One turn sends every row of this set to another row. A few are shown first. Where does it send the rows asked after them?
z_796: [1.10,0.42,1.66,-1.80,-0.50,0.69,1.98,-0.76,0.57,1.16,1.52,0.17,-0.01,0.32,-1.42,-1.32,0.39,-0.02,1.02,-0.34,-1.26,2.03,0.48,-1.34,0.28,0.32,-0.50]
z_270: [-1.09,3.02,2.20,0.57,-0.15,-0.94,0.64,-0.67,0.19,-0.74,-0.68,-0.60,0.97,0.51,-0.02,1.34,-0.06,0.02,0.16,-0.84,-0.49,0.08,-0.07,0.74,0.45,-1.20,-0.19]
z_90: [-1.01,-1.54,0.11,-1.12,-0.87,-0.32,-0.71,-0.02,-0.04,1.06,0.56,-0.40,-0.32,0.67,0.43,0.03,-0.26,3.11,0.21,0.41,0.58,-2.26,-0.68,-1.50,0.14,0.29,-0.30]
z_885: [-1.63,-0.94,-0.90,-1.00,-0.28,-0.85,0.07,0.58,-0.15,0.79,-0.30,-0.37,0.37,-0.51,0.26,0.55,0.77,1.95,0.00,1.51,0.35,-2.27,-0.70,-1.70,-0.85,1.75,0.02]
z_780: [-0.85,-1.91,-1.34,-0.60,-0.01,-1.81,0.40,-0.55,0.06,0.79,-0.95,-1.15,0.60,-0.66,-0.42,0.64,0.19,0.75,0.34,1.00,0.82,-1.00,-1.92,-1.43,-0.18,1.44,-1.01]
z_417: [-1.02,1.81,0.38,-0.59,0.33,-1.21,0.35,-1.52,-0.73,-0.66,-0.09,-0.57,0.56,0.29,1.26,-0.58,0.96,0.08,-1.09,-1.58,-0.15,1.10,0.28,2.00,0.90,1.35,-0.16]
z_497: [-1.48,2.15,1.73,0.15,0.31,-1.01,0.47,-0.88,0.20,-1.06,0.24,-1.76,0.98,0.37,-0.09,0.33,0.57,0.31,-0.99,-1.60,-1.10,0.56,0.44,1.22,-0.45,0.71,-0.87]
z_185: [0.87,-1.10,-1.04,-1.30,0.28,-0.46,-0.21,-0.07,0.13,2.29,0.67,-0.82,0.05,-0.37,1.80,0.17,0.20,-1.23,1.29,2.14,0.02,1.05,0.64,2.31,-0.39,0.01,-0.61]
z_566: [0.29,-1.53,0.25,-0.42,-0.42,-0.76,-0.20,0.06,-0.06,-3.47,0.60,-0.10,-0.22,0.31,-1.66,0.12,0.64,-0.90,0.80,0.90,-0.04,-1.92,0.49,1.38,0.45,0.85,0.05]
z_650: [-0.12,-1.54,0.03,-0.87,1.23,-1.16,-0.46,0.43,0.74,1.94,1.65,-1.15,0.07,0.06,0.46,0.41,-0.07,-0.35,0.58,1.52,-0.67,0.75,2.05,1.83,-1.49,1.12,1.09]
z_909: [0.27,-2.61,0.02,-0.01,0.27,-0.98,0.47,-0.11,1.00,-1.79,0.86,0.24,-0.09,-0.50,-0.74,0.22,0.97,-1.41,-0.05,-0.61,-0.66,-2.34,1.13,1.59,0.90,-0.20,0.65]
z_764: [-0.60,2.66,0.86,-0.03,-0.12,-1.25,0.67,-1.22,-0.85,-0.50,-1.15,0.47,0.40,0.41,1.33,0.20,0.21,-0.18,0.06,-0.65,0.30,0.50,-0.16,1.38,1.71,-0.47,0.38]
z_330: [0.60,0.51,1.48,-1.96,-0.52,1.62,1.77,-0.08,-0.47,1.04,1.11,1.15,0.44,0.29,-0.43,-1.40,0.95,-0.09,0.36,0.01,-1.10,1.88,0.22,-1.18,0.07,0.85,0.33]
z_875: [0.50,-0.59,-0.54,-0.27,-1.14,0.41,0.00,1.00,-0.48,-2.95,0.49,-0.70,-0.84,-0.06,-0.36,-0.29,0.73,-1.00,-0.28,1.35,0.60,-2.00,0.82,0.82,0.45,-0.34,-1.55]
z_57: [-0.24,-2.41,-0.36,-0.83,-0.53,-1.25,-0.49,-1.22,0.23,0.98,-0.01,-1.12,-0.13,0.35,-0.21,-0.02,-0.64,2.00,0.78,-0.09,1.09,-1.10,-1.92,-1.24,0.56,-0.07,-1.18]
z_341: [0.65,-1.66,-0.61,0.11,-0.37,0.23,0.72,0.64,0.37,-1.07,0.72,-0.43,-0.61,-0.83,0.63,0.02,1.12,-1.38,-1.02,0.02,0.03,-2.27,1.38,0.83,1.00,-1.39,-1.06]
z_304: [0.58,0.48,1.04,-1.13,-0.21,1.02,2.16,0.17,-0.91,0.93,0.23,1.15,0.45,-0.08,-1.04,-0.98,0.54,-0.75,0.05,0.54,-0.35,2.29,-0.05,-1.85,0.01,0.74,1.12]
z_539: [1.12,0.63,1.22,-1.04,-0.12,-0.01,2.39,-0.36,0.16,0.80,0.56,0.07,-0.29,-0.09,-1.89,-0.62,-0.17,-0.61,0.79,0.29,-0.38,2.58,0.21,-1.87,0.26,0.16,0.46]
z_980: [1.03,-0.77,0.95,-0.83,-0.53,0.55,-1.19,0.42,-0.71,1.14,0.48,-0.55,0.31,0.82,0.76,0.61,-0.44,-0.58,1.93,2.91,0.44,0.72,-0.39,1.70,-0.73,-1.26,-0.60]
z_564: [-0.06,-1.32,1.85,-0.42,0.35,-0.11,-1.65,0.88,0.01,0.68,1.35,-1.07,0.33,1.24,-0.57,0.91,-0.79,0.22,1.48,2.18,-0.25,0.51,0.94,1.47,-1.75,0.03,1.18]

z_566 moves to z_909
z_270 moves to z_497
z_330 moves to z_304
Where do these go?
z_885 moves to z_780
z_650 moves to z_185

